In the rows, zero is written as 128.
Rotation paths and how fast each direction turns (deg/step)
Each turn is a multiple of 5 degrees from 10 to 175, or 0.
Each row of a path follows its step; steps can be skipped.
path 1
step 0: [128 124 133 137 131 125 128 129 124 132 137 125 132 119 128 129 113 116
 140 131 130 125 136 126 129 132 125 131 131 126 133 133 133 113 132 130
 130 130 139 133 129 117 122 115 128 128 123 130 117 127 128 129 124 119
 133 133 135 126 134 141 123 132]
step 2: [129 124 133 128 125 116 125 126 130 137 129 121 137 122 135 139 126 127
 118 127 125 124 129 125 135 129 132 128 137 125 128 135 127 120 125 136
 137 130 125 132 127 119 111 120 131 132 127 137 131 125 130 119 114 128
 131 118 126 138 133 129 125 134]
step 6: [122 127 127 135 130 129 122 131 123 138 133 124 111 126 123 128 123 131
 125 134 119 125 123 133 126 129 133 129 122 115 130 121 137 116 126 129
 126 132 129 138 118 119 114 132 136 134 125 124 127 122 129 121 132 129
 119 125 130 132 138 124 127 134]
step 13: [112 129 134 128 138 126 133 132 134 127 130 124 126 132 129 125 127 129
 128 136 130 121 127 133 119 125 124 137 119 121 131 137 120 119 130 140
 130 127 123 125 124 112 121 111 127 134 131 128 126 119 128 124 123 126
 123 129 130 119 133 132 124 134]
step 15: [118 123 135 135 120 117 148 129 128 134 130 127 122 117 128 135 125 128
 131 128 127 125 126 121 124 134 132 129 126 122 131 143 124 123 128 137
 133 124 138 124 131 123 117 121 119 126 130 128 130 137 130 126 128 125
 122 119 135 128 132 131 137 130]
step 17: [121 126 124 131 129 124 126 131 143 133 135 129 122 120 120 145 121 118
 119 116 129 123 125 123 124 140 126 122 138 124 135 132 127 127 133 128
 130 124 126 123 118 118 119 124 138 126 129 126 126 126 126 124 124 131
 126 125 139 119 133 128 129 129]
step 20: [122 120 129 127 124 122 132 128 119 139 132 128 129 134 121 130 129 135
 118 137 135 126 116 135 129 122 137 132 128 122 111 135 127 118 130 124
 133 124 126 119 129 125 120 120 124 126 132 121 141 130 120 122 122 131
 129 127 132 126 130 140 128 125]
step 26: [119 131 137 123 131 131 145 129 136 130 133 124 125 132 131 136 136 127
 133 138 140 120 123 135 132 126 134 118 125 132 133 136 130 127 125 125
 126 128 140 119 115 127 130 123 129 123 126 128 129 129 126 129 130 122
 123 127 129 114 134 134 117 133]
[124 127 130 127 126 128 129 130 128 128 128 126 130 127 125 128 127 128
 129 125 128 130 129 128 127 125 130 131 127 132 130 127 125 128 127 128
 128 128 128 129 128 128 128 128 129 130 126 132 126 132 128 129 127 130
 129 126 128 125 130 128 126 129]
25
[128 128 128 126 129 130 123 131 129 128 130 128 125 129 126 128 127 127
 128 127 127 130 130 129 124 130 127 126 129 129 128 128 131 130 128 128
 126 128 127 128 129 125 124 126 129 128 124 129 127 128 130 127 127 126
 129 129 126 130 128 128 128 126]
65
[129 128 127 128 125 126 127 127 128 131 128 129 129 128 131 130 127 127
 128 129 125 127 129 129 126 127 127 128 125 130 129 124 128 130 129 128
 127 123 128 126 126 129 128 127 131 128 128 127 127 129 126 125 127 130
 124 129 128 129 127 129 129 127]
140
[131 127 132 127 128 126 131 127 132 127 129 129 128 128 128 128 127 130
 129 130 126 125 129 126 126 129 125 128 130 128 128 129 127 130 128 128
 129 129 129 127 129 126 127 128 127 131 128 131 126 129 128 126 130 126
 128 130 128 127 126 130 127 132]
25
[127 131 131 129 127 130 129 129 130 128 129 127 127 125 128 128 124 128
 127 127 130 128 129 131 130 129 128 128 128 129 128 131 124 130 127 129
 127 125 129 127 129 127 131 126 128 128 130 127 128 124 129 127 127 127
 128 128 127 129 130 127 130 129]
170
[127 126 127 131 128 130 129 128 126 131 128 124 129 127 124 132 130 130
 130 128 129 126 129 128 126 127 127 127 129 128 127 130 130 128 126 130
 126 126 128 126 128 130 129 128 127 127 128 128 126 129 126 129 130 127
 130 132 127 129 126 125 129 129]
65
